One turning vector, and how many steps it has turned:
The counts run from 0 to 218.
5	102	-199	-287	69	-234	47	151	239	190	26	-186	63	148	-109	-35	24	335	244	30	-98	258	208	31	-202	-130	-52	-163	-40	-262	-136	-76	216	-150	-20	-127	120	-242	-58	26	-11	246	183	-47	178	-89	-43	-83	-259	-58	-35	28	-108	119	-258	-123	118	133	159	206	139	-13	-158	-105	44	216	83	-215	-41	-190	-176	-91	-262	320	8	-84	335	-171	356	-114	157 -> 81
23	260	-258	-72	-8	-384	134	-8	129	194	-28	-1	176	322	38	-106	160	335	8	9	-59	215	100	-123	-222	34	99	-235	116	-137	-70	64	19	-10	17	-20	59	-150	13	-19	63	108	107	-168	99	77	61	-177	-174	-2	-86	-3	1	126	-291	-119	61	97	80	285	47	129	-209	-65	-84	216	19	-283	-102	-14	-43	86	-218	474	-5	-140	266	-173	124	-17	341 -> 159
2	278	-176	238	44	-310	26	55	79	170	148	3	89	359	-61	-120	-61	480	43	-16	-75	140	6	-243	-101	74	185	-261	17	-327	46	-24	66	1	56	-135	162	-15	-77	88	142	71	114	-133	43	27	-16	64	-54	87	2	38	-341	281	-128	-128	105	140	14	104	31	81	-198	67	-147	26	18	-386	105	-47	64	96	-301	341	-5	25	395	41	211	99	224 -> 74
-66	283	-146	91	121	-68	28	-10	-33	137	91	-170	170	295	-28	-159	14	475	-43	-105	56	296	-7	-72	-129	-10	221	-166	-37	-50	-105	50	37	-6	10	-203	-100	-23	-7	166	135	40	213	-92	-102	109	19	22	-100	35	-75	-137	-110	121	-222	-135	120	98	103	36	116	-22	-425	1	-140	170	-54	-268	-141	-157	-39	99	-155	560	14	-10	386	-163	266	46	374 -> 36
166	257	-155	2	77	-416	197	26	169	84	-85	64	80	314	-118	-146	122	385	64	-28	-48	124	24	-183	-96	151	-8	-228	-22	-123	97	114	-67	-143	83	91	106	-164	73	-81	118	178	-104	-78	-10	27	-9	86	-110	-3	2	48	-157	88	-161	-142	-71	242	-4	189	109	187	-222	-76	-60	19	-55	-214	70	3	16	152	-292	571	103	2	293	-39	64	151	275 -> 125
123	56	-50	42	55	-106	111	-112	-5	99	136	-95	161	325	1	-256	-21	346	-151	-170	189	181	43	-77	-167	-58	211	-76	-130	58	-125	51	8	-30	66	-275	-42	-163	-97	-42	-80	106	99	88	-66	77	48	-8	-47	-35	-160	-25	-240	-16	-220	27	73	91	-34	134	208	-153	-482	-17	-47	61	-121	-114	-51	-133	-96	-86	-290	416	72	-103	207	-259	343	127	394 -> 140
233	89	-134	-101	1	-433	206	-132	105	96	64	10	109	302	177	-156	-12	324	-62	10	70	117	68	-79	-280	2	83	-210	-44	-31	-36	120	-21	-106	136	-134	227	-344	-26	-182	-50	189	-47	30	147	-3	18	-51	-162	-50	-155	210	-169	159	-247	57	5	-20	-45	286	115	17	-263	-89	55	140	-95	-260	-80	-13	-38	-22	-408	281	-52	-202	146	-255	134	121	273 -> 210
160	147	-272	-119	88	-345	65	89	82	229	-4	-90	-21	366	-289	-248	46	337	59	-9	-91	123	118	-166	-78	92	90	-164	74	-262	20	95	197	47	-97	-11	-53	-156	108	-50	84	120	192	-268	39	-28	52	61	-210	18	-57	-1	-147	103	-213	-147	4	328	3	123	164	62	-254	-36	90	176	146	-222	96	-51	43	186	-237	379	30	-124	304	-92	233	102	278 -> 162
134	49	-147	-344	215	-105	299	194	198	232	24	6	115	160	-39	-213	-47	300	34	43	-74	167	104	-121	-281	-132	94	-138	-234	44	38	44	98	-121	45	-82	-14	-246	114	24	141	236	79	-69	29	-143	-75	93	-124	95	41	59	-113	-21	-230	-156	-274	380	-35	28	74	-123	-218	-143	37	198	-126	-179	13	-3	-97	-40	-230	330	-39	-93	284	-346	137	160	238 -> 167
100	125	-315	56	247	-271	125	63	130	263	156	48	164	295	20	-85	-148	224	-170	-134	-64	70	-50	-159	-129	10	189	-242	-18	-173	72	49	139	-107	111	-168	153	-137	-118	22	91	83	45	-151	64	-116	-79	-4	24	167	-116	119	-381	147	-337	-28	68	311	-72	253	153	9	-213	94	-29	81	-54	-264	61	93	57	-2	-294	31	-86	-169	318	-132	239	34	253 -> 24
-66	237	-145	-15	192	-83	66	178	212	149	24	-29	165	228	-10	-89	30	355	159	-111	-142	132	-9	-97	-37	-115	105	-150	-227	-48	121	22	114	-326	49	96	142	-91	-23	134	226	207	-7	1	-73	-149	-214	-63	-101	59	4	-2	-328	127	-353	-153	63	381	61	127	50	-60	-146	80	-87	26	-114	-256	-27	-14	-33	-47	-399	334	-50	-45	289	-104	169	73	167 -> 150
-145	314	-251	25	82	-144	93	137	-3	144	125	-121	117	265	23	-220	-22	342	-77	-131	49	135	18	-184	-137	31	235	-193	-38	-22	-53	34	14	-28	-65	-51	44	-14	62	180	227	97	179	-98	-65	79	104	23	-118	36	-77	-129	-125	227	-232	-132	6	172	169	69	65	35	-314	-51	-141	152	43	-294	-111	-164	-114	158	-159	591	1	-51	343	-140	136	156	318 -> 37
71	148	-206	-76	100	-340	31	-22	131	192	31	-120	25	242	-241	-184	11	331	52	45	-35	147	58	-61	-87	80	-15	-208	71	-269	-58	109	130	28	-83	-152	45	-215	22	-100	-54	75	173	-162	48	48	71	50	-237	-10	-44	22	-79	143	-191	-97	99	129	112	167	173	58	-251	-102	71	155	150	-262	47	-170	33	107	-240	419	5	-65	340	-198	277	-23	226 -> 161
107	33	-229	-233	238	-142	184	206	189	48	74	-75	33	157	31	-125	-44	309	-42	42	-141	106	114	-102	-263	141	82	-109	-306	74	-103	-93	102	-233	-34	45	14	-133	200	125	212	340	115	-81	44	-67	-15	174	-14	-41	-71	-46	-108	113	-182	-141	-136	336	74	84	120	76	-207	-92	12	226	-157	-209	-163	-109	-120	33	-232	346	-28	-151	171	-118	303	119	290 -> 12
145	33	-197	-91	278	-161	216	156	400	138	36	175	191	163	22	-197	-135	242	-49	-117	-92	24	24	-112	-138	-25	116	-126	-208	56	44	48	77	-342	74	68	136	-161	20	13	124	222	-41	28	-3	-147	-99	26	-35	82	-44	68	-235	15	-310	-58	-144	377	36	215	157	-27	-224	82	-34	100	-232	-180	-6	126	19	-14	-405	294	-28	-88	259	-158	187	56	254 -> 96
48	110	-231	115	221	-56	33	91	51	184	225	20	96	254	-87	-239	-219	320	-133	-216	36	69	26	-205	59	91	214	-121	-144	-123	42	13	155	-91	40	-134	6	42	-36	135	109	115	186	-60	-150	110	-51	173	-77	107	-113	-37	-413	159	-253	-7	31	244	44	25	215	-12	-353	136	-158	71	-74	-284	89	-84	45	122	-294	335	-23	-53	390	-81	323	218	265 -> 145
111	110	-170	-209	106	-172	127	104	140	256	70	-251	27	333	-188	-66	189	412	257	55	-108	198	178	-37	-182	-26	-99	-141	-121	-199	-5	-126	214	-7	0	-45	-89	-198	44	58	99	264	156	-111	17	-106	-85	-20	-208	-39	-29	-16	-151	70	-222	-182	118	297	48	83	121	8	-159	-15	135	186	63	-163	-21	-213	-160	-61	-238	299	-39	-78	229	-58	307	74	318 -> 82
-87	96	-249	-91	70	-257	156	182	104	86	35	-9	23	86	-30	-213	-190	381	11	-47	-115	123	151	-234	-191	95	232	-268	-79	-110	-135	108	58	-113	10	-66	66	-26	68	78	169	121	164	-117	40	92	34	114	-212	40	-38	42	-147	240	-172	-134	-172	81	217	90	0	-19	-206	-48	-183	221	-39	-304	22	-68	-2	227	-179	589	62	31	369	-181	144	179	212 -> 197
-4	-18	-131	-148	212	54	69	132	130	103	246	-154	93	39	-12	-255	-188	295	33	-227	2	139	130	-98	-54	-56	46	-91	-264	29	-87	-47	185	-231	63	-154	160	-106	18	129	-21	300	64	139	-21	-25	-71	130	-205	31	-166	2	-188	170	-275	-10	73	70	58	106	270	-40	-290	25	-58	182	-58	-147	-81	-223	-165	-128	-301	279	-137	-127	282	-236	420	191	135 -> 64
230	23	-180	-131	120	-219	88	30	144	152	124	-15	22	269	80	63	57	556	82	154	-74	217	241	-113	-128	176	-96	-221	-154	-158	-48	-147	86	-191	68	-218	44	-150	35	0	33	288	160	-124	214	-10	-144	71	-27	-216	8	81	-201	154	-142	-33	96	71	62	77	147	71	-210	-25	94	121	-131	-255	-6	-93	-44	-11	-397	246	-18	-140	210	33	350	84	297 -> 48
60	234	-109	-26	10	-331	49	-108	95	166	15	-187	29	387	-226	-193	110	384	188	-10	33	184	112	-77	-90	-3	17	-165	95	-316	-108	58	96	51	-101	-69	11	-186	-57	-59	-47	75	110	-84	19	44	-7	-31	-304	-57	-45	-70	-219	174	-148	-129	186	149	103	145	125	5	-278	-64	-41	85	90	-225	55	-197	-49	70	-284	496	100	14	292	-105	289	26	288 -> 2
-16	95	-276	-36	207	-134	52	194	165	156	-9	135	88	218	-59	-156	-104	383	104	-40	-114	66	41	-118	-15	69	189	-185	-102	-118	16	59	-14	-154	-41	31	-62	39	92	38	282	141	196	-150	-5	7	-38	59	-117	-17	55	27	-336	92	-303	-221	-70	438	198	49	46	-19	-214	20	-161	86	-127	-253	73	73	144	254	-329	489	73	-79	290	-73	163	96	271 -> 41
-51	27	-182	-244	98	-62	70	154	123	55	157	-187	-17	115	93	-112	-106	383	147	2	-57	193	150	-25	-126	52	6	-170	-213	-22	-175	-89	93	-210	1	-66	59	-166	15	72	152	254	227	67	16	41	38	106	-203	-125	-111	-19	-158	280	-240	-150	41	57	253	31	29	-34	-170	-99	-111	221	-42	-281	-153	-223	-170	-4	-302	505	-65	-98	196	-115	194	154	189 -> 118
153	-25	-76	-165	-18	-178	152	-120	135	125	155	-70	164	344	65	-291	-58	264	-91	-261	207	61	104	-52	-266	-131	217	-62	-171	111	-140	71	-52	-127	47	-155	-14	-185	-98	-131	-69	195	94	72	-4	37	29	-100	-114	-34	-208	35	-203	23	-271	-29	26	96	-19	228	128	-133	-435	-19	-118	165	-166	-68	-60	-142	-116	-165	-362	349	106	-78	117	-213	270	223	338 -> 139
137	-96	-222	-306	127	-132	154	166	228	57	86	-36	-24	96	53	-172	-88	214	41	9	-60	86	89	10	-279	120	26	-99	-301	112	-169	-26	22	-277	-42	-18	114	-268	70	-17	155	345	132	26	88	-121	70	173	-78	-111	-85	74	-194	181	-220	-97	-62	251	132	101	154	61	-227	-130	14	187	-142	-224	-156	-237	-139	41	-348	390	-41	-124	114	-135	262	199	164 -> 13
26	189	-201	-6	-22	-296	79	-100	80	109	117	-77	202	352	174	-160	-12	229	-131	-211	21	152	-70	-59	-240	-146	236	-178	-24	-30	-47	51	30	-92	74	-92	258	-228	-114	-57	8	239	50	-12	78	7	85	-150	-89	67	-232	90	-174	247	-392	9	180	15	-53	349	27	-6	-310	34	-91	127	-6	-338	-174	-95	-120	-64	-276	316	-76	-149	184	-189	209	82	283 -> 105
-75	171	-121	-93	97	-117	109	167	324	111	61	-42	162	176	28	-43	2	346	213	-202	-159	227	152	-108	-90	-93	33	-141	-197	-102	10	-112	58	-386	37	102	206	-76	-55	113	107	241	11	126	22	-121	-146	-138	-129	6	-64	-52	-255	130	-283	-120	51	197	193	188	-15	-43	-140	100	-139	124	-137	-200	14	-45	-203	-139	-434	426	-19	-19	298	-65	124	96	113 -> 151
137	-57	-262	-46	273	-126	37	161	206	123	34	83	58	139	-129	-201	-227	251	35	-73	48	17	10	-46	-5	103	120	-188	-199	-72	0	146	131	-206	47	-185	67	-233	14	-172	1	166	10	11	-52	-42	11	299	-155	11	38	197	-354	82	-250	-20	-69	309	6	72	277	-5	-330	-49	81	-3	-112	-212	28	-116	123	69	-363	368	10	-186	240	-179	330	69	207 -> 94
88	97	-155	-92	246	-193	108	154	305	93	-13	-28	135	187	-18	4	-63	470	133	121	-109	139	109	17	-83	46	-50	-145	-195	-69	-92	-46	180	-315	67	-162	94	-273	65	12	52	201	22	-15	52	-126	-83	204	-49	-65	12	83	-224	-3	-237	-134	22	230	86	69	202	-19	-187	-158	96	-16	-198	-271	-138	-124	37	-21	-326	308	-28	-97	276	-98	262	-145	204 -> 203
-126	174	-233	-74	71	-199	39	115	97	51	102	-86	58	91	-43	-262	-110	286	25	-168	-14	132	43	-124	-115	72	226	-174	-73	-56	-143	82	35	-117	-70	50	100	-61	14	75	122	154	137	20	-61	94	133	55	-241	-23	-97	-38	-146	290	-239	-169	10	81	214	134	50	11	-285	-33	-244	178	19	-293	-60	-209	-45	200	-200	630	33	-31	294	-165	161	153	185 -> 38
15	184	-188	-82	112	-87	44	43	46	260	204	-263	145	310	-57	-151	99	350	117	-125	-93	254	152	-29	-57	-131	27	-102	-138	-245	37	-173	225	-14	-45	-100	57	-65	2	242	111	222	185	-45	11	-48	-150	-105	-142	102	-83	-91	-152	131	-373	-76	193	322	-19	159	90	16	-192	97	44	254	98	-280	-166	-163	-221	-121	-293	214	-130	-129	314	-70	431	124	291 -> 187
153	210	-116	-80	253	-223	142	134	269	105	-47	-39	84	228	-14	0	88	469	154	116	-179	198	85	-73	-170	49	-150	-234	-285	-108	54	-49	92	-230	105	71	95	-275	133	111	184	246	-79	20	72	-191	-63	171	-7	-60	-20	6	-165	49	-213	-166	-4	396	18	96	184	160	-113	-102	92	17	-122	-229	-63	-89	-141	-29	-335	329	-27	-103	261	-2	253	30	269 -> 204
1	117	-92	-133	-74	-173	136	-37	69	102	-21	-168	142	231	-11	-302	9	366	99	-155	120	184	82	-57	-229	-147	241	-163	-50	-23	-106	50	-98	-80	-95	1	-9	-92	-35	-65	100	138	151	-28	-65	103	20	-126	-235	-37	-85	-42	-156	136	-255	-144	40	92	163	169	-53	-126	-332	-101	-213	149	-62	-146	-21	-79	-122	25	-311	632	58	-60	198	-262	130	123	239 -> 193
224	42	-143	-163	251	-23	221	113	141	184	127	-88	91	213	-27	-111	-19	448	-32	18	19	187	252	-150	-140	116	-31	-89	-330	25	-71	-102	137	-140	83	-176	-44	-122	132	78	43	303	89	16	-22	18	-73	221	-21	-47	-59	-59	-119	-18	-204	-61	-97	201	15	23	300	40	-302	-61	89	214	-156	-82	-114	-97	-132	-57	-288	300	-71	-134	224	-118	378	209	300 -> 170
70	73	-260	-312	146	-99	252	234	150	263	72	16	132	144	-102	-213	-29	349	123	20	-69	131	148	-182	-201	-101	106	-210	-153	-53	68	42	93	-103	-65	-27	-41	-129	126	33	158	131	131	-115	22	-63	-68	6	-244	33	0	49	-16	62	-341	-185	-257	214	56	97	49	-97	-299	-81	-39	248	8	-249	25	61	-17	80	-209	377	-52	-150	274	-323	81	135	192 -> 8
